One turning vector, and how many ticks it has turned:
The counts run from 0 to 557.
[ -9  39  -3  12  17   1  -6  -9   0  -2  10   5 -19   1 -43 -19  -8  -1
  39  21 -11  47  -8 -12  24  12  11  -5 -47  12 -43 -16  32  18   8  -7
   8  22  37  24 -15  32 -13  25   9  37  39]
238
[  1  43  25 -15  19  15 -23 -20   4 -45  33   9 -10  10   3  -6   5 -25
  33   8   9  16 -23 -28  10   4   5   5 -27  26 -28 -46  10  11  -7  -2
   1 -19  41  39  10  21  21  35 -14  57  12]
441
[-22  43 -35  22 -11   1   8  23  23   4 -21  20 -42 -19 -18 -35   5  24
  20   2   6  29  10  -1   6  -7   0 -15 -25  32 -35 -27  17  32  -7  -4
  26  31  34   3  19  23 -25   9  29  26  31]
372
[-31 -34   0 -47  -1 -14  15   8  24 -32   8   5  11  12  50 -42   2  22
 -10   8   4  -4  14 -10  26  -3  15  16 -39  15 -33 -24  37 -20  -7  43
   4   3 -10 -23  15   2   4  26  -6  48  20]
392
[  4  46   7  25  11   4 -12 -18  -8   6   1  23   2   2  -3 -52   3   8
  26   8   0   6 -14  -1  18  13 -29   2 -29  42 -43 -53  28  31  12   0
   8  22  35  11  28  24   8  31   7  22  16]
418
[-18  31 -20   3  -7  -4  16  29  14 -25   8   5 -71   3  33 -41  22  15
 -14 -14   7   6  22 -26  -2 -22  12 -10  -3  35 -22 -43   0  28 -20  -9
  11 -11  34  -2  19   9  -7  -5  29  27  22]
228
[  8   8  -1 -18  29 -21   8 -13  45 -46  52  18 -18 -15  15 -20  26   6
 -24  21 -11   4  36 -27  31 -39  36   4 -19   6 -20  12 -14  -4 -11  15
  30  10  42   8   4  31  14 -16 -11  39   5]
121
[  0  -8 -12   5   8 -11  19 -23   0   8  16  17 -10  39  22 -76  11  11
  -2  26  -4  13  30 -27  33   6  27  14 -17  25 -34 -22  33   1  -7  31
 -19  30  13  12 -11  12   0 -11   0  12  28]
16
[ -9 -21  -8 -21   0 -27  35  29   3 -10   2  -8 -43  12  40 -49   3  18
 -11  -3  -9   9  19 -14  34  24  14   9 -36  10 -46 -49  48  14  -3  11
  -7 -12   0 -13   6   8 -12  -2  25  17  14]
53
[-44   8 -22   1 -32  -6   6  10  36  11 -29  21   9  -7  11 -59   8  39
   9  -5  11  12  29  -1   2  -1  -6  -1 -22  44 -36 -31  21  -3  -5  31
  36  39   9 -18  26   8 -13  24  16  29  34]
424
[-30  -7 -22 -38  -3 -37  16  10  47 -33   6  -9   9 -31  -7   9  -8 -12
  20  -3  -7  16  20 -16  31  33  30  -1 -60 -13 -28 -10  17 -10  14  -4
  31  -9  19  -1   1  34  -7  28   9  36  23]
345
[-11 -10 -14  28  -5  -3  17  -3   7   5   3  34 -21  15  16 -81  14  18
  -4  10 -12  16  18 -16  22 -10   0   7 -16  38 -40 -49  16  20  -4  29
  16  29  22   1  19  21  13 -19  20   4  18]
506
[-36  32  26 -18 -27  19 -15  -3  30  -7  26   3  19   2  13 -20  27 -19
   1 -10  16  -5 -22 -31   0  10 -12   6  -9  44 -24 -37  13  11 -11  33
  13   2  22   2  27 -22  28  50 -29  33   8]
305
[-24  38  27  13 -16  28 -12 -12  11  24  28  -3 -11  21   2 -62  26   9
 -19   4   2   9 -10 -13   8 -10 -15   1   4  43 -32 -21  18  26  -9  57
  17  31  18  -4  14 -20   6  12 -14  24  27]
18
[-34  47   0   4  -8  19  -4  21  31 -26  29  -7 -48 -20 -27  16  26 -30
  -5  -2  -7  27  -5 -33   2  -5  -3  -3  -7  10 -15 -18   5  29 -23   3
  42 -18  48  16  16   7   8  14  15  36  12]
403
[-13  -9 -14 -12 -14   0 -10 -24  26 -26  -6  36   8  24  39 -49  22   9
  17  -3  30  -4  29 -24  12   0  24  10  -8  48 -18 -43   9 -15  -9  22
  -3  12  17  17  16   8  15  11  -9  25  14]
303
[-11  14   9 -27   6 -35  21  10  51 -27  42 -12 -11 -41  23 -18  16  -1
 -25  -7 -18 -13  -1  -9  27  19   9   4 -44   7 -42 -17  -6  19   8   5
  41 -16  15 -10  23  18  18   9 -15  16  -8]
255
[  5   0 -14  25  36   3  20 -15   5 -18  29  26 -40  20 -10 -60  14  -4
 -11  27 -13  38  27 -22  20 -41  21   3 -11  17 -40 -12   8  17 -23  21
  -1  26  37  18  -3  18  13 -25   3  21  20]
325
[-25  20  29  -4  -5  13   4  18  10  -3  21  -7  -7  -3  -3 -12   9 -30
  -7   0 -18  32 -33 -24  17  20 -36   4 -28  12 -33 -57  41  36 -11  35
  16 -19  16   3  19  -9  26  29  -4  20   4]
449
[-20   2  -9 -20  19 -19  22   2  13   1  27  -7 -22  -1 -24 -25  -7  17
   2  26 -14  27  16  -8  37  14  43  -3 -45 -20 -41   6  36   1   1  11
  -4  23  13   0 -34  26 -22   5   7  33  39]
549
[-14  17  21   3  17  11 -11 -24  28  20  34   0  26  -7 -38 -21   6 -15
   3  23 -25  37 -22 -16  31   9 -10  -4 -40  -7 -45  10  27   8   4  46
  24  18  23   9  -5  10  12  30 -25  27  19]
555
[ -2  35  14  27  16  15  -8 -10  -9   1  11  22  -8   4 -21 -30  -1 -18
  20  21 -16  42 -18 -25  19   5 -19   6 -19  25 -44 -48  34  42  -4  16
  17   9  40  28   3  15  18  16  -1  21  15]
501
[ -5  32  -9   6  10  -2 -21 -35  33 -18   5  46  24   2 -19 -15   3 -27
  44  16   6  24  -1 -28  16  21  21  -3 -37  38 -28 -22   2  -6  -1  11
  21  15  43  26  16  36   5  32 -18  26  19]
298
[-15  50  30 -27   9   4 -23 -10  34 -24  33 -10   5 -30 -35   4   3  -8
   8  19  -4  14 -17 -12  12 -10   8 -10 -24   8 -31  12   1  10   4  10
  34  16  31  -2  -1   8   6  37 -32  61  16]
208
[ -5  21   8  -7   7  18 -16  -7   0 -45  -5  37  -8  18  29 -26   6   7
  27   5  12  16  -3 -20  -5 -12  -5   3 -15  52 -23 -60  11   8 -18  15
  -3  -7  41  20  28  18  13  27  -5  52  15]
131
[-41  61 -13  -7  -7  16 -12  -7  31  20  26 -20 -41   1 -22 -34  19  33
 -11   7   6  16   9 -15   2 -16  19 -17  -1  22 -22  32   7  12 -22  22
  20  37  26   0  -7  -6 -22  24  -2  39  39]
462
[-36   6  -1  -8 -22  26  -5   7 -10 -14 -14  13 -11  30  23 -38   6  13
  28   1  15  26   5 -19   2  11 -10   6 -15  37 -22 -60  50   1 -24  33
  -1   9  16  16  19  -3   1  41  13  32  27]
447
[-34  -4 -16 -21   7  -3   2 -23  28 -13   6  15  15   8  -8 -32  14  23
  -3  26   9  28  30  -7  13 -34  38   5 -10   9 -23  26  12 -27 -14  43
  27  39  23   2  -9  12  -2  16 -14  47  35]
295
[-52  18   0  -4 -21  19  14  32  10  -2   4 -21 -47  -6   9 -39  20  44
 -31   0  -3  26   3 -10  -6 -22 -17  -4 -15  17 -33 -39  26  28 -25  41
  24  19  14 -14  20 -19  -6  16  26  33  15]
55
[-32   1   2 -37   5  -2   3 -11  49 -22  31  -5  28 -22 -24   9   2 -32
   4  13  -7  31  -2 -22  28   7  22 -11 -46 -21 -29  12  13 -19  -7  33
  31   5  19  -3  -8  16   9  30 -17  40  18]
36
[-23  42 -18 -14  -9  11  -5  -1  11 -10  22   2 -16  23 -26 -10   6 -33
  35  -3   2  32   4 -51  16  32  32 -11 -24  14 -16 -15  27  11 -12  10
  -8  -8  32  41 -17  10 -15  30   6  31  38]
95
